500 stands for zero in the data rows.
Some points:
391,406,380,374,390,405,423,463,439,463,464,495,520,549,581,617
424,434,446,410,380,413,401,414,387,428,401,456,433,435,428,424
441,455,417,435,445,449,405,445,452,466,442,458,521,472,507,493
709,680,603,529,460,369,289,257,293,390,399,461,457,377,324,226
606,649,675,724,733,763,735,753,698,689,619,625,578,542,525,500
559,581,605,599,605,616,622,619,575,540,537,504,485,490,492,480
378,383,391,433,482,520,538,546,533,519,477,501,495,534,562,640
427,489,538,603,670,679,695,693,634,592,504,486,427,378,383,366
725,734,745,729,709,651,611,549,536,512,472,444,390,315,284,224
374,415,446,453,469,470,473,461,460,461,445,411,392,362,301,312
444,420,398,469,490,497,490,474,492,482,443,449,473,490,525,575
569,595,635,639,650,679,698,701,691,684,686,674,642,650,628,621
357,317,390,413,493,539,610,591,544,496,471,420,400,437,495,582
472,447,406,382,342,318,295,297,353,385,405,464,473,457,463,430
480,489,470,422,373,323,298,330,345,391,435,484,461,431,366,314
559,540,438,391,319,214,184,222,325,399,489,553,600,561,525,428
345,336,306,327,330,304,306,317,355,306,346,336,372,415,437,470
443,409,386,367,358,389,403,417,410,447,477,510,549,604,668,688
530,567,595,611,650,686,706,713,678,688,665,648,634,637,628,647
883,875,801,637,497,391,331,339,351,432,518,544,532,494,360,267
345,370,333,338,308,312,289,297,313,298,334,333,364,376,377,348
679,657,716,705,725,765,804,769,759,701,731,576,555,572,505,526
514,480,488,443,378,360,337,304,323,323,366,362,378,365,354,300
612,559,554,565,557,578,553,522,533,481,493,464,490,530,538,591
483,440,457,416,394,372,410,407,422,436,520,536,572,620,645,643
540,579,564,506,490,461,459,452,402,466,434,490,411,441,358,411
368,355,374,363,362,377,378,346,320,352,305,358,335,360,392,455
487,536,611,670,731,759,753,761,709,690,596,581,520,453,464,434
502,505,516,555,519,540,521,559,572,583,598,616,617,590,560,504
255,317,359,422,480,518,531,545,501,486,426,432,399,402,447,477
746,706,702,697,652,658,662,660,647,580,615,535,543,536,478,454
366,403,412,434,439,464,479,529,495,507,492,524,537,569,596,636
426,513,516,491,542,565,565,586,525,571,512,575,512,553,544,636
351,417,455,481,502,522,539,556,494,455,419,398,348,355,367,372
565,535,503,480,378,340,317,334,389,394,461,467,529,479,438,314
641,618,588,618,637,634,626,653,680,666,667,668,702,733,747,810
359,363,371,385,417,391,420,375,408,366,377,330,351,409,417,506
548,567,518,545,548,516,472,461,517,489,457,432,481,397,409,344
544,564,575,583,595,614,601,623,601,640,610,648,664,641,670,667
491,509,489,449,433,414,430,467,497,487,514,499,519,516,472,473
598,566,533,491,449,422,425,430,466,465,491,514,555,555,586,567
527,496,512,586,606,642,646,633,687,646,633,587,633,629,648,662
774,734,684,653,565,493,445,449,494,474,507,490,475,409,321,229
693,717,735,711,681,645,656,668,670,712,752,754,718,676,586,496
264,266,315,404,472,533,561,556,527,461,402,342,340,336,406,441
520,525,502,555,601,634,625,624,617,589,549,526,495,493,530,543
339,347,353,399,468,545,560,567,514,509,418,418,434,454,522,636
515,544,538,473,409,382,369,358,328,349,369,392,350,343,289,243
618,561,532,491,431,394,383,422,504,575,659,691,753,712,711,596
624,643,602,592,583,538,512,493,515,551,543,590,556,516,478,425
736,715,691,672,600,589,530,538,579,629,637,666,701,631,614,501
529,559,521,486,461,420,381,409,386,420,437,480,502,466,449,409
487,523,578,639,701,730,745,713,679,620,556,466,421,392,394,417
254,265,339,334,380,383,418,389,360,359,336,324,305,323,357,410
573,554,468,420,401,387,338,341,375,404,373,399,463,403,420,393
334,285,259,274,294,303,285,274,308,366,340,409,448,444,514,535
338,344,327,351,369,354,370,365,388,409,441,454,468,487,512,507
534,562,541,527,542,537,546,516,536,542,553,581,569,618,582,639
539,502,460,410,381,365,353,378,408,453,468,527,544,553,549,562
641,688,691,647,622,560,531,531,499,530,493,509,494,433,379,345
483,522,529,516,535,522,537,554,584,617,651,637,664,643,625,599
472,466,506,508,543,574,593,588,578,552,552,501,501,497,516,525
164,182,260,320,412,500,570,556,501,416,400,348,347,429,532,627
669,687,652,574,543,517,533,568,592,686,721,800,811,852,802,831
337,328,285,280,276,246,243,244,302,256,317,279,362,393,420,443
Along one direction, these points spread out more than along any other. How far along it is each point below, from 0 to 99? 50 is the average, and the first point above lies past it.
472,441,478,508,574,623,645,644,613,598,549,532,579,595,685,755 37
737,718,687,584,492,381,362,358,398,421,527,541,550,513,430,331 49
633,607,606,562,598,636,671,709,681,733,722,766,758,795,803,877 19
753,724,628,606,562,541,487,491,541,581,597,615,615,580,505,464 36
593,529,503,458,439,435,433,449,488,502,537,558,599,600,610,620 48
462,555,562,541,555,542,546,536,502,555,515,568,512,517,497,499 44
450,373,378,378,394,400,428,396,428,411,431,425,442,491,526,591 62
468,462,489,565,620,659,654,600,598,540,457,426,352,354,339,405 46
217,259,264,289,300,306,335,361,335,286,289,256,268,293,297,340 83
586,655,682,667,621,551,533,493,491,492,516,473,446,385,312,199 45
478,458,485,503,495,537,565,566,576,539,561,536,548,561,564,555 44
613,585,555,561,485,470,392,395,388,372,349,345,362,286,251,171 62
457,446,410,422,388,387,368,361,417,444,470,489,502,507,509,472 60
384,316,292,312,308,304,340,319,369,374,450,440,530,592,682,693 67
313,296,301,279,309,304,358,398,416,457,496,559,568,624,666,718 63
434,451,514,512,526,537,565,539,524,448,477,360,349,365,325,351 54
380,419,445,493,549,627,645,630,562,538,454,455,410,464,532,606 46
314,281,263,245,246,254,283,286,329,348,388,433,470,520,560,599 75
763,744,721,623,536,463,438,416,457,536,591,615,600,547,457,339 41
442,441,474,537,574,591,574,533,506,429,364,309,311,299,311,370 56
700,713,717,629,600,553,541,518,477,549,541,555,511,475,438,386 39
196,190,227,324,417,498,519,506,473,424,323,283,302,326,421,543 69
543,594,600,609,587,566,553,545,583,614,636,653,642,623,551,503 35
557,544,521,531,541,527,554,590,605,600,649,666,662,685,709,677 34
311,334,343,359,405,416,440,431,429,432,426,432,422,456,491,514 64
509,477,473,469,476,481,478,489,509,544,527,570,590,580,630,634 47
475,472,495,562,607,651,654,643,585,525,456,435,377,384,425,457 45
333,327,333,408,443,492,506,514,509,467,437,406,424,426,473,499 59
697,661,625,554,481,470,446,486,540,616,683,735,789,760,721,648 33
457,439,508,535,549,634,671,680,663,658,663,666,670,705,750,767 30
457,489,472,462,471,467,461,505,516,538,565,603,587,595,579,573 47
508,574,577,595,596,617,610,616,594,573,535,516,477,447,411,384 40
497,475,432,392,374,347,339,328,321,363,370,409,405,417,429,419 68
733,733,695,634,602,534,542,521,534,551,618,653,627,663,627,606 31
394,378,402,445,442,428,420,403,428,440,428,444,439,421,440,423 62
255,218,283,359,439,554,580,600,520,444,351,287,305,322,423,538 64
653,673,717,702,684,665,657,630,599,654,633,660,607,565,521,452 26
451,459,450,426,428,431,441,444,425,420,432,447,418,449,416,458 60
123,190,271,378,462,543,583,600,559,466,396,338,320,316,330,385 64
626,655,675,652,680,608,645,600,522,467,464,413,314,337,307,313 43
416,425,439,488,535,584,602,619,550,467,417,381,360,394,436,505 52
577,540,469,441,426,405,369,373,421,446,454,508,544,535,558,557 55
452,415,391,412,446,477,517,542,577,601,623,648,724,777,836,911 40
722,748,729,639,573,470,450,435,448,492,536,558,514,488,427,339 43
817,795,749,675,560,490,445,454,486,493,565,558,595,543,475,355 38
395,390,424,481,492,526,511,501,490,521,496,509,524,522,548,538 51
577,562,600,620,636,686,674,628,602,573,549,518,513,550,579,623 33
523,517,543,594,640,662,669,667,648,569,536,482,457,449,511,521 37
643,650,659,656,623,591,596,612,618,609,677,638,632,617,556,495 30
578,550,555,584,604,620,638,626,603,551,542,503,483,543,553,624 37
448,407,400,421,448,518,544,578,601,559,615,566,622,689,730,787 42
482,464,493,517,543,551,562,560,557,548,541,538,505,502,512,512 45
446,387,407,399,360,340,345,304,337,291,359,294,300,335,326,313 74
